128 stands for zero in the data rows.
Here are some points:
141,141,113,90,114,140,106,133,96,130,133,102,111,129,132,140,178,131,181,165,117,116,148,79
123,107,125,124,134,117,138,99,133,101,157,139,164,130,111,130,99,111,96,101,110,130,120,134
144,127,148,131,151,148,130,83,121,65,111,107,131,106,121,158,120,109,104,80,88,107,116,135
108,117,114,120,125,102,90,113,90,112,103,119,117,155,161,139,171,153,146,151,151,101,148,113
126,110,164,147,165,188,156,134,141,81,152,143,169,110,118,155,81,86,97,101,101,153,96,166
112,149,128,148,113,115,125,135,141,169,101,148,146,166,190,154,171,170,138,145,183,154,160,151
111,116,121,131,142,117,130,131,96,141,107,99,121,160,155,104,147,135,147,150,155,106,159,99
140,159,129,119,121,149,104,123,130,107,101,113,84,68,106,136,119,116,118,136,137,160,146,137
119,102,137,134,151,159,165,124,160,111,145,144,157,116,103,131,73,93,93,97,106,134,117,131
124,113,148,136,144,144,111,96,110,83,155,149,172,144,135,176,136,132,113,104,94,115,86,139
163,114,130,102,148,102,142,117,120,132,165,114,144,173,118,123,144,143,141,157,110,134,145,141
92,135,115,148,125,140,164,125,131,149,90,111,122,114,120,113,113,113,116,124,137,134,133,108
156,135,140,122,138,108,132,108,109,118,132,116,145,164,132,124,139,140,126,117,102,110,133,134
169,152,92,85,83,124,92,145,115,135,111,107,93,113,115,105,153,135,176,194,152,164,162,137
145,127,144,118,138,160,154,128,136,99,147,133,154,116,121,155,115,103,102,105,104,133,140,170
163,147,109,106,113,147,116,159,124,154,152,137,118,131,110,91,132,87,148,172,124,141,159,121
92,143,148,147,118,136,115,128,138,139,114,140,136,132,170,178,160,151,115,102,146,109,131,138
133,115,161,144,150,151,150,103,129,89,134,134,161,112,106,153,105,121,105,104,110,142,97,153
139,111,139,124,126,122,126,104,141,102,138,147,170,130,123,165,106,104,88,84,89,125,97,140
140,146,124,124,115,107,138,121,140,164,131,140,137,122,131,105,112,113,112,112,126,142,137,113
110,96,118,133,142,147,135,93,122,106,149,145,163,122,111,147,129,128,110,104,104,101,94,122
108,136,110,122,91,96,113,124,114,150,78,127,118,150,175,132,146,144,128,132,184,149,159,128
171,183,152,116,92,136,102,139,153,157,143,157,127,117,135,165,123,119,124,117,107,150,110,141
155,129,162,154,171,154,142,130,137,82,161,138,141,81,100,136,92,114,135,119,110,156,102,138
138,134,164,159,172,158,129,88,125,84,156,171,184,156,144,171,117,120,107,105,109,116,109,141
143,153,103,104,109,140,117,162,130,138,125,117,110,128,120,127,135,98,125,149,111,124,138,101
160,176,129,133,111,129,106,143,122,122,86,98,83,76,89,86,114,88,139,169,133,146,130,116
138,150,111,99,107,146,119,147,163,127,133,158,137,119,155,164,138,122,117,117,105,124,109,112
132,102,110,113,114,86,131,85,94,121,107,76,101,124,80,91,104,124,140,148,114,117,131,100
24 more points follow, each with its number after it:
136,121,163,140,154,144,147,100,132,86,148,132,166,117,107,139,99,118,121,104,98,149,94,153 0
159,140,181,158,155,181,147,138,132,104,149,131,150,91,88,134,84,87,108,103,108,146,111,186 1
172,161,101,93,102,122,88,147,131,159,150,134,115,124,117,104,134,112,144,156,118,135,144,111 2
162,155,96,76,97,124,91,129,98,119,135,98,113,138,128,104,159,111,146,167,129,135,165,115 3
106,142,126,134,104,100,117,139,108,147,109,106,98,157,161,129,181,176,165,171,152,105,148,117 4
111,107,112,124,136,119,143,150,125,138,131,135,116,140,139,103,136,138,152,151,168,115,174,120 5
139,94,110,117,141,111,140,99,121,143,148,90,136,146,104,110,150,168,154,146,111,131,93,108 6
136,118,124,130,143,110,142,89,113,123,145,105,126,129,94,87,123,142,152,152,115,114,129,120 7
140,120,135,130,147,127,157,98,111,133,121,74,110,128,83,72,113,124,129,140,126,126,142,124 8
156,112,139,146,170,165,185,118,123,122,136,90,141,156,118,98,128,123,129,118,78,109,104,123 9
126,114,110,116,130,141,119,120,131,100,136,140,133,105,118,170,116,115,126,134,134,172,156,152 10
142,133,123,137,124,139,126,150,140,124,133,157,142,109,125,142,103,83,101,116,141,166,127,136 11
111,96,122,128,159,116,172,127,132,139,161,107,147,151,100,106,127,136,137,108,65,65,85,95 12
158,180,144,139,120,115,90,109,119,131,150,154,142,116,129,147,116,87,93,104,104,132,124,132 13
118,110,159,148,169,189,154,134,132,73,133,137,176,136,142,190,116,102,109,118,108,141,100,159 14
150,135,102,109,95,152,111,157,146,110,129,148,141,106,147,166,131,94,117,105,93,137,77,114 15
101,145,134,137,114,126,116,146,162,150,132,150,123,104,133,135,113,125,111,119,155,139,136,141 16
101,120,101,132,148,136,131,169,113,147,103,115,113,157,148,97,136,143,168,165,149,113,155,94 17
157,171,123,110,100,117,111,126,100,142,103,108,102,125,124,97,114,81,101,118,127,139,138,113 18
103,130,141,144,142,129,129,142,150,133,121,138,112,104,120,138,133,139,107,109,155,115,135,140 19
109,135,103,109,102,92,97,125,106,159,121,115,88,123,100,67,134,134,149,156,147,102,165,125 20
94,122,130,150,139,120,134,164,183,151,132,163,128,121,154,153,134,146,114,105,164,136,141,139 21
146,141,110,105,99,120,126,113,110,146,115,128,150,138,153,119,122,97,127,129,136,153,135,104 22
113,129,136,162,133,123,115,112,76,106,76,80,71,131,146,98,144,149,141,130,149,102,135,104 23
Which two of these numbered points are nearest to each point below, looking only along the 7 directions in which the first points spread most? Their numbers follow each, nearest first.
143,152,145,133,110,144,96,154,158,144,142,155,119,83,119,139,115,99,108,125,113,135,88,126 > 15 11
169,159,190,165,168,181,138,146,147,95,153,136,129,87,71,123,68,87,87,94,98,152,105,195 > 1 0
159,146,181,158,164,166,152,137,157,115,164,146,159,114,110,153,113,111,112,132,125,151,113,170 > 1 0
142,151,132,140,134,102,120,145,106,119,96,103,92,135,148,145,181,173,164,148,148,106,170,139 > 4 23
126,119,143,142,166,122,156,111,120,113,141,107,142,152,109,127,131,145,142,144,107,104,123,121 > 9 6
76,115,127,129,103,124,136,144,157,128,104,146,134,156,179,158,134,166,113,115,171,152,131,152 > 21 19
113,130,111,118,100,96,89,130,125,171,127,141,110,150,147,107,158,159,166,156,159,117,157,107 > 4 5
97,129,156,153,116,112,78,119,134,111,110,168,115,111,167,152,119,149,119,111,164,136,120,136 > 19 16
181,182,131,108,108,138,98,126,117,148,144,115,108,120,136,112,134,114,142,133,103,134,148,120 > 2 3
152,125,184,172,175,168,135,101,107,60,130,111,146,116,117,153,97,94,90,102,109,153,94,174 > 0 1
110,128,105,113,108,91,79,126,89,106,77,83,67,135,134,95,168,177,154,157,146,91,139,119 > 23 4
88,82,79,85,94,74,103,131,109,137,121,118,94,115,111,101,141,134,136,115,120,61,127,90 > 20 6
